In the data rows, 128 means zero.
Here is a table of points, one per row:
[142, 57, 69, 114, 120, 174, 210, 141, 97, 106, 114, 122, 32, 149, 144, 164, 142, 176, 125, 132, 156, 144, 120, 104, 154, 156, 141, 105, 175, 114, 130, 57, 148, 131, 85]
[128, 71, 124, 175, 125, 156, 118, 121, 107, 112, 102, 102, 149, 136, 82, 129, 67, 110, 85, 63, 143, 121, 106, 123, 121, 128, 76, 115, 77, 131, 159, 87, 135, 81, 122]
[126, 124, 121, 189, 147, 145, 119, 131, 100, 123, 125, 103, 151, 129, 84, 130, 109, 56, 103, 107, 147, 146, 164, 105, 120, 140, 112, 122, 116, 118, 92, 146, 100, 208, 140]
[129, 123, 223, 97, 123, 126, 99, 119, 99, 80, 103, 94, 113, 141, 158, 127, 135, 142, 144, 138, 140, 109, 167, 140, 164, 122, 121, 132, 57, 124, 131, 146, 113, 109, 150]
[115, 112, 112, 100, 125, 105, 111, 123, 150, 125, 155, 108, 111, 114, 125, 86, 135, 167, 125, 104, 131, 104, 174, 121, 129, 120, 124, 145, 140, 102, 161, 119, 144, 165, 89]
[135, 143, 66, 149, 129, 146, 127, 127, 166, 189, 149, 139, 64, 115, 128, 129, 103, 164, 145, 139, 134, 167, 141, 144, 108, 80, 134, 95, 140, 109, 66, 152, 104, 105, 87]
[138, 129, 80, 125, 131, 151, 115, 121, 128, 79, 141, 113, 136, 125, 116, 149, 175, 139, 170, 178, 75, 101, 121, 116, 106, 155, 146, 84, 69, 135, 151, 160, 170, 138, 130]
[140, 167, 150, 133, 139, 120, 103, 104, 136, 137, 162, 114, 148, 134, 122, 126, 113, 121, 146, 143, 108, 154, 132, 141, 132, 105, 173, 86, 138, 108, 121, 98, 150, 100, 113]
[125, 167, 154, 138, 133, 149, 93, 255, 92, 162, 153, 116, 103, 102, 173, 117, 162, 121, 109, 121, 128, 131, 130, 59, 110, 112, 141, 122, 139, 128, 186, 189, 163, 147, 107]
[255, 94, 118, 159, 142, 113, 78, 87, 119, 140, 126, 163, 143, 163, 148, 92, 172, 115, 130, 94, 171, 70, 121, 121, 142, 51, 127, 152, 165, 89, 161, 108, 70, 123, 125]
[177, 234, 190, 124, 144, 190, 170, 157, 255, 98, 136, 121, 117, 113, 151, 197, 113, 114, 140, 76, 162, 135, 184, 179, 211, 175, 117, 150, 103, 99, 128, 110, 140, 137, 115]
[92, 148, 112, 102, 148, 36, 169, 146, 111, 97, 145, 220, 113, 97, 128, 117, 214, 74, 154, 113, 147, 159, 108, 136, 161, 88, 130, 117, 89, 94, 111, 107, 118, 174, 152]
[102, 129, 147, 103, 143, 144, 104, 81, 103, 137, 176, 121, 115, 84, 141, 152, 83, 94, 177, 108, 98, 97, 121, 124, 129, 149, 107, 138, 133, 118, 185, 105, 110, 172, 86]
[196, 107, 127, 115, 131, 185, 124, 146, 193, 140, 129, 103, 144, 108, 135, 134, 115, 87, 146, 148, 101, 155, 152, 136, 116, 109, 134, 101, 129, 117, 131, 114, 121, 141, 144]
[107, 163, 159, 88, 139, 196, 114, 172, 91, 149, 187, 141, 204, 125, 99, 132, 157, 151, 123, 143, 108, 170, 127, 150, 124, 72, 110, 255, 140, 132, 150, 83, 159, 137, 124]
[120, 80, 105, 117, 99, 71, 141, 143, 144, 149, 146, 109, 171, 143, 154, 138, 128, 141, 155, 129, 122, 75, 151, 116, 173, 127, 182, 88, 149, 118, 123, 122, 148, 166, 154]
[126, 129, 129, 145, 101, 114, 143, 142, 123, 192, 136, 163, 180, 140, 131, 149, 135, 147, 137, 180, 104, 99, 115, 135, 109, 122, 84, 98, 150, 111, 125, 114, 141, 80, 153]
[126, 164, 141, 61, 83, 107, 107, 117, 90, 124, 133, 46, 128, 131, 127, 170, 136, 95, 170, 38, 206, 107, 109, 138, 67, 110, 85, 105, 168, 136, 125, 107, 123, 126, 133]
[96, 123, 206, 232, 126, 137, 135, 140, 186, 60, 168, 130, 143, 119, 64, 162, 179, 175, 124, 102, 124, 122, 118, 124, 150, 101, 155, 56, 141, 182, 61, 117, 82, 144, 149]
[118, 117, 139, 120, 174, 108, 98, 130, 127, 121, 140, 128, 89, 160, 135, 139, 132, 125, 138, 157, 129, 134, 131, 143, 107, 138, 110, 123, 126, 116, 93, 144, 133, 135, 125]
[91, 111, 126, 131, 204, 130, 124, 109, 73, 111, 150, 98, 85, 106, 158, 164, 104, 87, 97, 137, 122, 158, 145, 123, 98, 114, 221, 137, 132, 62, 87, 135, 141, 152, 194]
[65, 102, 145, 172, 89, 125, 164, 170, 112, 133, 153, 56, 129, 89, 93, 71, 128, 117, 163, 106, 182, 146, 137, 117, 126, 118, 152, 148, 211, 104, 134, 107, 95, 55, 134]
[172, 163, 121, 197, 94, 43, 119, 126, 97, 160, 115, 113, 75, 106, 45, 145, 119, 88, 123, 147, 114, 106, 127, 141, 163, 178, 196, 168, 120, 157, 98, 152, 131, 114, 56]
[87, 184, 64, 133, 91, 85, 107, 147, 131, 94, 88, 150, 129, 128, 83, 88, 38, 164, 135, 107, 98, 112, 131, 136, 124, 142, 124, 129, 164, 134, 140, 98, 139, 165, 194]
[105, 111, 111, 186, 137, 40, 143, 138, 165, 140, 135, 61, 195, 102, 162, 176, 125, 123, 106, 166, 116, 114, 148, 134, 116, 106, 60, 152, 125, 116, 84, 129, 149, 122, 84]
[78, 173, 104, 159, 112, 159, 135, 61, 134, 141, 129, 157, 129, 131, 167, 188, 138, 143, 70, 170, 197, 71, 146, 91, 121, 109, 168, 135, 153, 121, 124, 131, 111, 88, 143]
[134, 129, 123, 126, 174, 143, 118, 134, 130, 153, 130, 151, 140, 163, 89, 119, 150, 120, 53, 119, 177, 123, 135, 118, 95, 255, 121, 133, 146, 78, 108, 106, 124, 141, 194]
[106, 124, 116, 141, 167, 111, 123, 115, 178, 139, 161, 133, 142, 139, 140, 138, 115, 131, 145, 166, 126, 101, 122, 129, 106, 130, 123, 118, 149, 114, 149, 126, 109, 106, 127]
[138, 152, 94, 123, 213, 132, 171, 111, 98, 106, 126, 117, 111, 189, 100, 105, 121, 101, 83, 87, 62, 150, 156, 150, 184, 99, 52, 108, 188, 99, 120, 171, 189, 78, 129]
[115, 117, 130, 117, 118, 145, 97, 122, 129, 124, 115, 117, 106, 138, 138, 130, 133, 150, 124, 127, 132, 131, 148, 147, 116, 109, 135, 142, 90, 143, 130, 135, 122, 132, 135]
[108, 135, 147, 93, 135, 86, 161, 146, 139, 88, 109, 110, 101, 138, 133, 95, 145, 106, 82, 150, 150, 142, 129, 139, 84, 124, 119, 112, 93, 125, 136, 81, 99, 105, 87]
[140, 140, 130, 119, 114, 128, 180, 110, 149, 80, 105, 183, 98, 123, 107, 110, 105, 79, 167, 157, 119, 55, 128, 107, 63, 160, 104, 187, 153, 188, 115, 106, 80, 123, 114]
[131, 138, 100, 124, 95, 131, 71, 121, 133, 85, 159, 156, 138, 157, 162, 150, 186, 153, 142, 116, 108, 190, 133, 138, 111, 155, 101, 137, 138, 158, 108, 115, 109, 106, 132]
[117, 117, 150, 161, 126, 157, 162, 98, 119, 208, 145, 117, 119, 152, 131, 137, 112, 134, 144, 107, 159, 140, 113, 148, 139, 144, 115, 138, 91, 136, 135, 169, 116, 134, 123]
[179, 131, 152, 101, 145, 116, 176, 116, 136, 134, 91, 224, 138, 117, 100, 161, 71, 108, 128, 167, 210, 148, 179, 125, 78, 37, 160, 62, 133, 222, 162, 151, 206, 127, 133]
[79, 154, 163, 140, 123, 181, 151, 137, 135, 146, 0, 130, 155, 150, 158, 154, 140, 135, 147, 94, 85, 132, 148, 122, 96, 135, 123, 105, 144, 76, 129, 164, 96, 189, 71]
[126, 137, 92, 142, 84, 118, 113, 128, 109, 155, 52, 214, 155, 112, 123, 180, 142, 114, 118, 129, 105, 162, 133, 124, 121, 159, 91, 111, 79, 92, 157, 76, 146, 109, 117]
[141, 143, 156, 151, 76, 117, 175, 95, 154, 161, 131, 106, 37, 160, 197, 96, 142, 108, 60, 100, 64, 120, 77, 133, 121, 86, 126, 133, 107, 170, 149, 94, 149, 194, 191]
[147, 136, 108, 159, 121, 116, 184, 180, 75, 104, 192, 154, 126, 156, 181, 58, 95, 132, 135, 107, 134, 107, 171, 220, 71, 166, 139, 130, 81, 114, 165, 133, 126, 84, 119]
[94, 76, 153, 138, 170, 104, 129, 126, 134, 165, 71, 219, 151, 115, 174, 27, 131, 150, 108, 76, 124, 159, 174, 135, 139, 128, 141, 136, 129, 139, 127, 133, 114, 116, 132]
[108, 84, 142, 128, 244, 70, 110, 142, 127, 188, 15, 121, 109, 97, 148, 125, 139, 149, 174, 157, 122, 135, 116, 110, 141, 180, 114, 129, 125, 242, 130, 43, 129, 111, 163]
[168, 118, 142, 137, 79, 142, 131, 158, 118, 72, 103, 162, 100, 93, 110, 136, 127, 165, 110, 139, 126, 94, 62, 139, 137, 137, 97, 140, 126, 96, 88, 78, 155, 143, 161]
[140, 137, 153, 107, 157, 106, 151, 79, 105, 105, 172, 143, 135, 127, 149, 167, 109, 185, 153, 87, 116, 106, 34, 82, 116, 109, 82, 128, 126, 130, 139, 203, 106, 137, 130]
[117, 103, 107, 146, 176, 153, 120, 136, 128, 132, 152, 120, 145, 130, 115, 146, 165, 146, 103, 112, 177, 84, 131, 116, 153, 191, 106, 127, 142, 186, 156, 143, 132, 145, 140]
[90, 155, 122, 121, 122, 144, 128, 71, 134, 134, 98, 121, 117, 92, 83, 101, 210, 132, 140, 145, 173, 97, 110, 165, 183, 115, 114, 111, 114, 92, 145, 180, 177, 93, 142]
[100, 84, 104, 123, 105, 115, 85, 126, 168, 106, 151, 163, 91, 86, 115, 153, 124, 76, 89, 77, 60, 119, 177, 97, 136, 92, 132, 136, 104, 141, 167, 143, 102, 55, 134]
[119, 88, 129, 101, 80, 117, 117, 107, 160, 134, 126, 93, 117, 182, 82, 93, 114, 150, 130, 165, 167, 186, 168, 95, 149, 144, 110, 120, 79, 113, 147, 140, 133, 170, 147]
[92, 80, 222, 124, 81, 134, 111, 135, 81, 118, 119, 199, 106, 147, 157, 133, 95, 107, 120, 189, 141, 132, 80, 170, 171, 162, 119, 101, 189, 83, 125, 148, 132, 143, 73]
[166, 110, 120, 35, 133, 118, 109, 106, 164, 137, 108, 111, 150, 33, 119, 96, 91, 152, 31, 159, 129, 148, 0, 163, 111, 136, 131, 125, 135, 114, 149, 177, 100, 140, 119]
[176, 118, 104, 114, 121, 124, 156, 140, 105, 126, 118, 170, 144, 84, 140, 176, 65, 193, 181, 57, 134, 117, 136, 103, 131, 169, 139, 174, 68, 105, 63, 152, 135, 119, 137]
[109, 131, 84, 133, 111, 155, 136, 99, 125, 99, 146, 113, 240, 121, 184, 84, 138, 95, 119, 123, 138, 160, 106, 151, 137, 122, 169, 154, 119, 196, 85, 114, 194, 167, 70]
[101, 152, 54, 170, 151, 171, 82, 136, 160, 79, 85, 138, 130, 180, 181, 100, 69, 99, 182, 134, 157, 176, 48, 114, 154, 94, 158, 154, 130, 109, 177, 152, 121, 98, 144]
[132, 101, 172, 134, 121, 120, 108, 144, 179, 122, 132, 107, 172, 191, 101, 118, 136, 124, 102, 102, 89, 122, 42, 134, 106, 139, 220, 141, 153, 132, 97, 139, 187, 90, 89]
There is one direction along which these points spread out most. Take the direction at right angles to it along which they spread out most. Go by this last direction. How many in every 100 of the points above lie lower along it than each point below? Answers are rounded to whole numbers. More than half of the points above lie lower than the first one.
[134, 142, 133, 185, 156, 123, 136, 70, 112, 118, 126, 104, 129, 118, 90, 161, 139, 193, 128, 121, 117, 151, 143, 165, 81, 137, 160, 120, 122, 108, 209, 107, 110, 160, 120] 75
[108, 119, 113, 119, 131, 134, 139, 114, 120, 173, 158, 131, 136, 163, 112, 133, 119, 100, 140, 149, 120, 109, 130, 121, 184, 132, 136, 140, 93, 155, 156, 110, 108, 145, 122] 58
[135, 147, 118, 131, 133, 120, 92, 135, 121, 138, 127, 127, 112, 131, 119, 142, 141, 144, 137, 146, 123, 108, 140, 156, 120, 110, 101, 120, 144, 133, 117, 116, 128, 147, 135] 64
[120, 189, 144, 72, 113, 86, 109, 115, 131, 157, 173, 128, 164, 163, 124, 96, 86, 153, 107, 148, 128, 118, 118, 50, 160, 115, 130, 79, 103, 111, 111, 90, 100, 103, 118] 23
[124, 107, 128, 82, 124, 107, 162, 183, 104, 128, 107, 98, 147, 181, 104, 191, 117, 165, 119, 179, 105, 151, 151, 139, 155, 68, 117, 255, 141, 133, 128, 144, 109, 133, 166] 30
[107, 135, 141, 119, 125, 168, 105, 87, 137, 158, 132, 120, 79, 127, 132, 94, 122, 135, 125, 143, 127, 86, 143, 125, 87, 117, 103, 147, 122, 129, 81, 144, 153, 128, 136] 38
[126, 87, 100, 117, 79, 161, 141, 154, 129, 169, 151, 97, 141, 102, 133, 163, 139, 71, 155, 116, 117, 139, 130, 185, 138, 156, 111, 100, 168, 138, 120, 157, 55, 130, 203] 75
[115, 115, 104, 117, 122, 149, 97, 121, 121, 145, 151, 122, 101, 146, 116, 100, 152, 155, 138, 121, 142, 117, 150, 125, 128, 106, 113, 127, 112, 142, 95, 143, 147, 149, 101] 42
[122, 119, 132, 36, 112, 143, 122, 116, 111, 153, 136, 126, 137, 161, 120, 148, 157, 94, 137, 87, 78, 99, 139, 131, 119, 133, 195, 99, 137, 134, 110, 119, 106, 109, 113] 32
[132, 125, 122, 148, 122, 100, 83, 136, 116, 80, 117, 122, 113, 102, 146, 128, 113, 130, 150, 170, 125, 99, 148, 158, 148, 134, 110, 128, 123, 162, 111, 150, 156, 139, 108] 68
[111, 153, 109, 108, 140, 162, 153, 190, 139, 111, 91, 117, 130, 152, 76, 89, 151, 132, 139, 122, 121, 130, 86, 124, 109, 114, 151, 116, 98, 152, 159, 191, 91, 132, 119] 21
[155, 137, 148, 124, 94, 66, 144, 92, 127, 124, 144, 101, 145, 140, 170, 117, 158, 131, 125, 139, 112, 237, 175, 79, 115, 197, 124, 147, 188, 180, 154, 180, 158, 100, 150] 34
[186, 102, 143, 149, 121, 172, 143, 117, 137, 128, 144, 120, 128, 60, 113, 64, 137, 77, 203, 161, 105, 160, 106, 43, 113, 118, 119, 136, 107, 74, 110, 88, 164, 132, 147] 26
[184, 188, 119, 94, 134, 178, 126, 117, 49, 93, 124, 82, 144, 65, 152, 93, 116, 165, 64, 177, 110, 131, 143, 106, 193, 118, 132, 81, 135, 153, 102, 124, 67, 103, 100] 25
